0: [201 150 153 122 138 140 106 206  44  67 126  91 194 159 100 245 168  74
  91 195 179 191  96 113 218  92  72 129  87 160 160 169]
1: [163 122 104 104 186 104  67 175  52  99 103  87 121 138 131 197 143  79
  86 127 142 173 108 120 160 135  99 121 104 160 145 150]
2: [149 137 160 121 144 118 109 151 158  95 132 125 143 141 147 155 142 114
  98 126 135 136 134 148 147 130  89 134 120  61 136 123]
3: [135 110 128 112 130  90 137  90 143 173 151 105 107 121 139 140 132 129
 101  68 157 156  85 130 117 126 142 147 142 146  98 102]
4: [ 98  84 109 127  91 160 159 102 146 156 135 150 123 151 154 156  56 160
  45 112 118 120 135 109  78 135 154 108 163 128  89 135]
5: [122  93  94 125 115  43 160 134 167 132 142 160 119 143 155  55  79 156
 153  80 119  54 103 139 120 169 122 136 112  83 115 137]
6: [ 93 148 155 130 107  83 138  92 159 183 157 145  36 108 126  91  29 140
 173 146  92 166 141  91 118 156 161 142 113  84 129  56]
7: [ 83 155 195 134 116 115 119  83 177 174 168 168 137 108 100  85 119 137
 194 136 104 112 133  96 127 235 146 161  81 107 145  55]
8: [ 83 219 120 137 111  63 136 107 174 154 208 175 159 105  68  71 136 139
 198 168 114 116 138  54 166 187 151 236  66  32 152  84]
9: [116 199 119 119  84  75 129 126 148 176 224 204 173  82  84  74 159 122
 201 180 113 155 134  36 153 189 134 182  79  58 143  59]
10: [132 177 139  91  74  63 146 122 149 161 228 166 148 111  62  86 158 128
 192 183  93 141  96  63 189 168 130 147  74 104 157 109]
11: [142 141 166   0  35 147 121 150 139 131 244 184 131 167  10 123 114  67
 161 188  67 218  52 108 225 101 147  72  17 147 174 147]
12: [185  87 165   0  74 169 105 157 140 156 213 155 104 191  17 181 147  54
 135 199  59 197  47 179 209  35 179  23  54  92 201 184]
13: [181  82 169   0 108 186 113 158  80  98 183 140 108 210  67 195 139  60
  83 202  78 209  56 180 220  22 165  42  73 196 191 182]
14: [197 105 146   0 132 149  60 213  37 113 137 102 116 177  71 230 189  16
  58 153 102 197 125 186 209   0 108  84  61 201 141 157]
15: [221 138 146  81 157 131  84 198  37  34  99  63 109 235  89 217 176  37
  74 208 130 215 101 121 217  67  54 146  81 238 138 151]
16: [184 224 254 173 152  42  82 239  36 124  98  96 174  78  74 131 191  44
  88 223 153 190  95  50 213 133  39 135  77 182 123 101]
17: [169 162 190 213 121  47 107 147 108  67  76 116  83  75 119 143 158 178
 146 153 153  86 125  75 142 164  49 150 144 155  95 126]
18: [116  80 160 182 117  29 110 141 134  83 118  92 142  92 108 143 163 112
 181 138 122 118 159  83 116 162  64 133 146 120  84 121]
19: [206 152 117 248 196  94  72 155  66  95  41  27 116 144 105 148 157 170
 102 130 180 149 117 136 150 131  31 147 170 123 122 134]
20: [192 196 140 197 180 106 109 144  78 122  40  84 135 153 100 168 155 153
  89  83 172 151  83 145  74 116  95 161 136 127  94 137]
21: [200 122 145 161 179 130 102 162  76 157  26 101 117 154  78 138 155 125
  61 143 127 127 109 151 141 117 110 157 130 150 108 136]
22: [193 122 122 161 174 134  93 178  46 131  30 105 118 201 136 154 188 175
  54 133 178 129 116 195 114  99  76 153 127 140   0 122]
23: [254 136 163 207 187 135  59 189  43 118   0  92  97 180  97 156 186 136
  50 154 190 180  78 172 155 128 113 171 106 133  64 113]

[ 68 146 127  90 115 182 124  96 120 102 127 148 126 108 159 131 158 108
 140 190  89  98 106 125 134 130  81  90 147 124 143 151] 2 4 3
[173 115 144  84 110 187 101 102 123 100 122 157  91 112 130 196 122 112
 101 197 128 128 127 172 137  75  96 101  83 164 113 156] 2 1 21
[104 153 121 177 115  92 137 121 163 117 153 126 169 123 122 127 140 135
 187  83 113 109 147 104 103 155 110 131 149 132 114 131] 18 2 3
[146 114 146 210 163  40 146 152 141 163  70 119 118 117  89 170 138 138
 149  93 130 117 115 141 113 165  73 157 110 111 120  88] 18 20 17
[ 68 129 132  51 115 168 159  94 167 165 137 131 130 160 134 107  98 155
 131 147  85 123 119 127 104 119 164 115 111  97 140 140] 4 3 2
[102 132 104 162 157 149 125 111 157 141 122 100 142  69 131 115 115 127
 137  87 127 110 133 105 104 134 124 164 106 136 143  96] 3 2 7
[136 128 146 191 162  51 134 164 146 112  98  92 141 143 133 118 129 160
 154 119 158 127 135  96  88 183 152 215 129 108 121 113] 18 2 3
[ 87 139 124 157 119  42 155 152 170 102 147 118 203 118 129 137 141 148
 195 109 100 122 151 104 118 174  60 155 125 142 119 110] 18 2 5
[ 91 130 101 141 139 110 144 131 133 138 140 102 136 125 121 133 124 143
 122 117 116 107 147 138 104 147 136 139 136 167  99 117] 3 4 2
[148 142  96 127 120 118 101 130 107  78 142  97 140  98 110 125 131 125
 132 138  99 132 143 114 147 130 115 122 139 121 132 129] 2 18 1
[ 71  89  86  25 137 186 183  94 186 202 154 165 115 136 112 105  66 162
 162  41 128 158 227 156  99 132 237  86 142  88 181 149] 4 6 3
[ 93 130 139 138 121 126 137 147 206  44 143 124 144 133 133 121  97 145
 180 134 129 153 155 142 120 137 116 137 100 124 121  96] 2 18 5
[132 118 109 130 158 155 105 107 142 131 121  91 158 132 165 133 139 114
 111 127 121 131 150  79 161 112 108 128 103 133 100 116] 2 3 1
[110 136 133 207 255  60 171 155 112 101  90 126 172 130 102 158 166  55
 164 102 193 205 135  75 114 183  20 175 164  99 116 127] 18 20 2
[137  79 153  58 121 160 140 121 131 175 140 164  79 162 129 126  45 158
  86 141 131 148 118 178 170 108 217 102 123  90 117 142] 4 3 2
[ 78 126 125  83  80 153 169  87 169 145 154 181  72 113 154 113 108 122
 171 190 104 135 140 150 126 130 168 111 124 100 137 136] 6 4 7
[ 81 108 146 144 121  71 137 131 179  99 171  97 162 124 127 116 152  77
 190  73  52 120 169  96  42 161 101 165 141 135  85 127] 18 3 5
[150 141 141 215 180  50 130 153  84  92  78 113 164  65 107 173 137 123
 176  94 147 136 147 110 111 157 164 140 155 138  73 104] 18 17 20
[ 73 127 144 144  93 139 131 118 179  76 176 135 148  97 127  86 103 134
 202 129  88 109 189 131 125 139 155 106  94 126 151 122] 7 5 2
[111 148 145 185 120  73 103 155 131  54 118 113 151 111 117 121 154  98
 174 116 135 136 154 116 108 171  95 154 132 134 154 150] 18 2 17
[163 150 150 213 167  55 153 153 120 106  88  75 149 109  82 135 165 138
 172  91 141 118 158 117 111 155  78 221 144  72 104 118] 18 17 20
[255 129 153 240 169 138  68 130  14 105  34 116  89 138 135 196 170 132
  56 160 201 166  60 194 158  74  92 141 132  79  84 113] 23 22 19
[141  90  98  55  84 195 155 114 119 169 161 210  75 140 119 115  76 134
 110 153 117 111  89 152 192  74 179  54  89 118 135 172] 4 3 12
[118 128 161 141 112 125 117 121 119 104 132 102 136 135 121 104 113  98
 126 128 144  91 163 141 138 113 140 155 142 136 123 118] 2 3 18
[137 145 120 193 133  92 124 140  80  89 102  77 177  98 108 144 154 107
 153 138 159 116 136  88 140 128 105 164 146 141 145 133] 18 17 2
[134  92 116  64 114 206  90 108 117 163 138 241  91 167 146 134 107 105
 131 167 125 136  80 169 113  90 186  90 136 134 150 156] 4 3 2
[ 99 110 140 174 166  55 146 171 105 123 182 103 154 146  88  98 138 143
 156  95 155 128 188  94  76 172  94 160 155 192 134 102] 18 3 2
[149 199 122 189 126 123  99  93 121  83 129 110 196 110 143 140 133 132
  34 154 126 119 120 125 115 131  78 114 127 133 113 132] 2 20 21
[ 54 141 137 170 162  46 164 141 121 113 117 116 175  79  92 130 141 151
 151 104 119 129 160  99 151 159  70 142 161 124 124 116] 18 2 17
[223 171 139 188 128 115  94 135  86  44  96 135 156 104 158 113 172 168
 122 180 156  99 104 124 167 113  36 126 157 135 120 124] 17 19 2
[ 77  84  75  17  92 228 160 110 153 128 163 176 101 153 172  87 116  95
 147 138 108 127 106 154 139  91 171  91 118 102 162 144] 4 2 3
[ 38  86  90  49 126 159 160 111 187 178 171 171 128 153 109  93  58 164
 163 101 117 130 133 160  86 103 227  99 151  94 147 148] 4 5 6
[131 126 144 194 206  47 136 161 122 111  78 123 166  76  93 162 148 113
 176  98 117 130 159  97  96 163  61 128 126 159 114 126] 18 17 2
[116 139 120 128  90 156 137 118 150 123 173 127 151  80 153 101  92 125
 159 138  85 129 156 109 193 132 132 125 147 127 127 126] 2 3 6
[119 152  91 167 122 107 113 144 210  93 123  94 131 126 120 161 154 123
 157 126 147  94 140 122 123 135 115 157 147 118 123 127] 2 18 3
[ 58  93 141  44  87 185 175 115 178 145 209 182 119 141 135 109  78  90
 164 156  82  97 118 135  97  82 175  64 146 129 165 139] 4 6 5
[175 143 130 223 119  83 131 142 122  80 123 124 181 101  60 141 166 150
 174 116 152 143 166  66  69 183  62 160 154 104  38 119] 18 17 20
[123 122 108 179 161 144 115 162  81 177  46 105  80 141 147 158 174 127
   0 149 129 139 102 176 156  96 128 161 123 140  99 123] 21 22 20
[147 125 127 138 187 165  85 150  69 125  62 118 108 153 134 151 139 143
  37 160 186 146  81 168 152 101 112 174 144 147 112 170] 21 1 22
[ 64  83 101  67 135 145 179 106 186 172 178 171 130 152 101  93  68 160
 112  91 119 138 115 148  90 160 191 109 146 100 142 131] 4 5 3
[112 139 158 195 179  53 125 130 152 113 134  95 166 102 119 134 137 131
 199 108 146  89 169  94  93 158  41 162 179  75 140  96] 18 2 17
